Each path below is one point turned by a fixed rotation once a step. After each direction that follows a path, write how fast that rotation turns it, in degrees each step (0 if it stays still).
Each turn is a multiple of 5 degrees from 10 to 175, or 0.
Each row of a path follows its step; steps can be skipped.
path 1
step 0: [ 44  18  -6  18  14  25  35  -9  10  -9   3   2   3  18   6  -1  -4  -3
  -2  -6  -3  28 -17 -14  -2  -6  26  14   0  43 -27   1   1 -21  10 -10
 -15 -25 -12  31   9  -9]
step 3: [  1 -32  -2   3  20   6  -2 -26  23 -10  -4  15   8  11 -42  12  -6 -11
  -7   4   9   7 -17 -34  -9  -5  11  16   7   4  -2 -16 -49  -7 -15   8
  33  21   0 -13  15 -13]
step 4: [ 14 -17  -2  -6 -10  10  20   7  17  -7 -21  20  10  27 -44  -4 -18  -3
  19   0  35 -20  -2 -10  -3 -30  18   1  24  15  -4 -10 -13  -3 -22 -26
   1 -11 -17  26 -15 -20]
step 5: [ 13   0  -3  16  -7  -9 -16  13  18  15 -10   7  21  12  15  25  10 -19
  14 -21  11 -29  21  -1  24 -38  10  13  20  32 -15 -26   2  10 -35  -9
 -11  21   9  13 -22  -3]
step 6: [ -3   5  20  21 -10  28 -20 -32  -3  18  -9 -24 -21  11   0  18   6  -6
  22  -7   1  -9  10   7   6 -20  11   3  11  14  -5 -31  12 -38 -28  34
 -16  18  20 -11 -10 -13]
step 7: [-11 -12   0  -6   3  21   7 -24  26   5   4  10   7   3 -18   1  30   4
 -22   0   0 -16  -2 -24 -29 -12  -9  -6 -12  20  34 -30  23 -38  -3  26
 -13  16  22  -7  -2 -30]
step 8: [ 28  -9  -2 -47  20  27  13  18  -9  -3 -12  33   5 -14 -30   0  24  -5
  -8 -17  15  -6  27   2 -30  -6   5  -5  14 -16   9  -8   8 -16 -15   4
 -33   3  15  -2  -4 -10]
step 9: [ 16 -10 -32 -21  -4  32 -19  13   0  23 -15  23   9 -16   6  14  13  23
  12  -3   5 -10  21  15 -26  -3   4   1  11  21 -13   1  -7  12 -22 -27
  -2  29  22 -33   0  22]
step 12: [ 22  18 -12  -5   2  -3   5 -18  -4  -2  17  24  15 -24   2 -17 -11 -11
  -1 -21   4  21  13   6 -23  -9  46 -15   9  -4 -25 -19  48   0  -4   4
 -12 -13   6   7  34  -2]
[ -3   8   4  -6  -1   5   8  10   7   3  -3  13   4  -1  -1   0   3   1
   5  -5   1  10   1   9   2   3   5   2  -2   6  -1  -6  -7   4  -1 -14
  -5  -3  -1   7   3  -2] => 85
[  2  13   6   2   1   4  -2   5   1   2  -7  -5   2   1  -9   2   6   3
 -10   4   1  -4  -8  -5  -5  -2   4   2   2  -8  -8  -3   2   9  -1  -8
   9  -3   3  -7 -11   2] => 65
[ 5  9 -1 -3 -3 -6  4  1 -2 -4 11  2 13  5  0  7  9  8 -4 -9  3 -5 -2 -2
  4 10 -3  4  0  5  1  4  4 -1 -8  8  7  1 -3  5  2 -1] => 140
[  4   4  -7   6  -7  -4 -16  -3   6  -4  -8  -4  -1  -1  -7  -4  -4  -5
   0  -3   6  -1   7   5   7   5   0   0  -6   3   0  -8   6   6  -4  -2
   5  -7  -6   4   4  -8] => 55
[-2  0  8  0 -1 -4 12 -5 12  7 -2  1 -3 -1 -3  2 -7  2 -1  1  0 -4 14 -9
  8  1  2  0  2  4 -5  6 -9  5 -2  9  1 -5  0 -4 -6 -7] => 25
[ -4  -5 -10   3   2  -5  -3  -1  12   4   0   5   7  -5  10   4   2   0
 -11   1  -5  -3  -2  -6   0  -4  -5   3 -10  11   3  -5  -3   3   5  -8
   4   6   4  -4  -1   4] => 170
path 2
step 1: [ -3 -19 -24 -21   3   7   0 -22  -4 -35  26 -10  22 -28 -30 -23  27 -10
  -5 -13 -23  -1 -12  13 -19  21  20 -12  12 -21  -1 -20   6  23  -7   6
  -7 -20  11   8  29  16]
step 2: [-14  14  11 -18  16  16  31 -35  -2 -15  -9 -20   1 -10 -26 -24  25   0
  19   9 -14 -11   1   4   6 -11   8  14  -9  13  -6 -26   9  18 -19  26
  18   7  25 -28  30  25]
step 3: [ 10   9  -8 -26  -2   6   1 -18 -20 -43  18 -12  14  10  -4 -28   7 -20
  19  -7 -14 -30  -6  19 -23  23 -17   9 -20 -17   1 -21  16  40   6  -5
   6  16   5  18  11  22]
step 4: [ -9   5 -17  -8  21   1   6 -22  16 -37  26   4 -15  -9 -22 -10  50   7
  19   8 -16  11  -6  37   2   2   7  17 -12 -11  16 -25  -3   8 -36  13
   2  11  -1   2  14  22]
step 5: [ -1  -2  19 -11  17  25  10  -5  -4 -37   0   1  -7  16 -18 -17  -7 -48
 -15   7 -36  -4  -3  -8  -6   5  -5  19 -19 -12  15 -29  15  27 -28  25
   9  19  11  -3  14  18]
step 8: [ 10  -3  -2   8  24  26   0  25 -20 -49  -7  16 -12  35 -23  -3  16  -3
  13  20 -34   2  -3  -3 -30 -17  -1   1 -17 -24   1 -21   1  -7 -17  19
 -17  21  10  -7 -11  -4]
step 10: [-17  12  -1   1   5  21  -6   9 -20 -27   5  32  -2  -1 -20  -3  24  15
 -32 -11 -44  -1   2   1  -9   1  13  -7 -27 -16 -27  -6  10   7   5  27
 -34  19   9  -5 -12 -25]
step 11: [ 17   8  -3 -13   4  36   3  23  -4 -25 -44  18  -5   8   9 -29  10  19
  17 -14 -16  19  13  -1 -31   2  17   3  -3 -10 -15 -22  12 -23  -3  29
 -12   0  34  -2   9   8]
step 18: [ 11   6  28 -26 -21   9   9 -12  -5 -43  -2  10  17  13   1 -17   7 -30
  -4 -24 -13 -27  -1  11  -4  -8  10  35  -9   9 -10  -4  10  17   0  24
  30   9 -26 -18  12  22]
[ -1  -3  11   3 -10   1   2   6   1  -1  -1  -3   1  -7   2   7  11 -14
  -7   1  -6   5   2  -2   5   8   7  -7   2   4  -7   1   3   6  -8   2
   1  -5  -2  -4   3  -5] => 85
[ -2  13  -8  -5  -6  -2  -7   4   2  -2  -6  -6   2   0  -9   4   0  -4
   5  10  -7  -2   4   9  -1 -10   8   1   7   4   1  -5  -9   0   1  -3
  -5  -3  -3   3   1  -8] => 160
[ -1   1   2  -8  -3  -8   0 -10   0   3   0  -2  -1   2   9   2   4   7
   1   1  -4  -5   6   8   0   7   4  -3  -8  -1   2   8   9  10   4  -8
  -3   7  -4   6  -8 -11] => 115
[  6  -5   1   0  -1   2  -5   1  -5 -15  -2   1   1   1   5  -4  -5   5
   8  -2  10  12   0   2  -7   3   4  -7   1  -3  -3   0 -10   7  -5  -7
   7  -7   2   6   2  -6] => 140
[  5  12   5   5  -7   1   6   7   5  -7   6  -4  -3   4   5  10   4   6
   6  -5   5  -4  -5   3  -5   5  -7  -2   6   5   3  -4   3  -2  -5  -3
 -11   4   5   4   1   5] => 90
[  5  -3   2   3   1  -3  11  -1  -4  -9   8   3   0  -4  -7  13   1   9
  -1   6   3  -5   3   1   2  -4  -3  -1   5 -12  -6   0  -4   3   7   6
   2   3  -7  -9   0  -7] => 170
[ -6  -8   3   4  -2  -2  -7  10   3  -1  -4  15   0   8   0   4   0   5
   2  -2  -6   4   7  -7   5  -1   2  -8  -2   2   4 -10   1  -4   9  -7
  -4   8   4  -3   1  -6] => 25
[ -1  11   8  -6   6 -10   2   5   5   0  -6   3  -4   0   6   4 -12   3
  -8  -2  -4  -3   3  -1   2  11   2   9   2  -2  -1  -7  -6   5   3   3
  10  -4   2   3   6   4] => 160
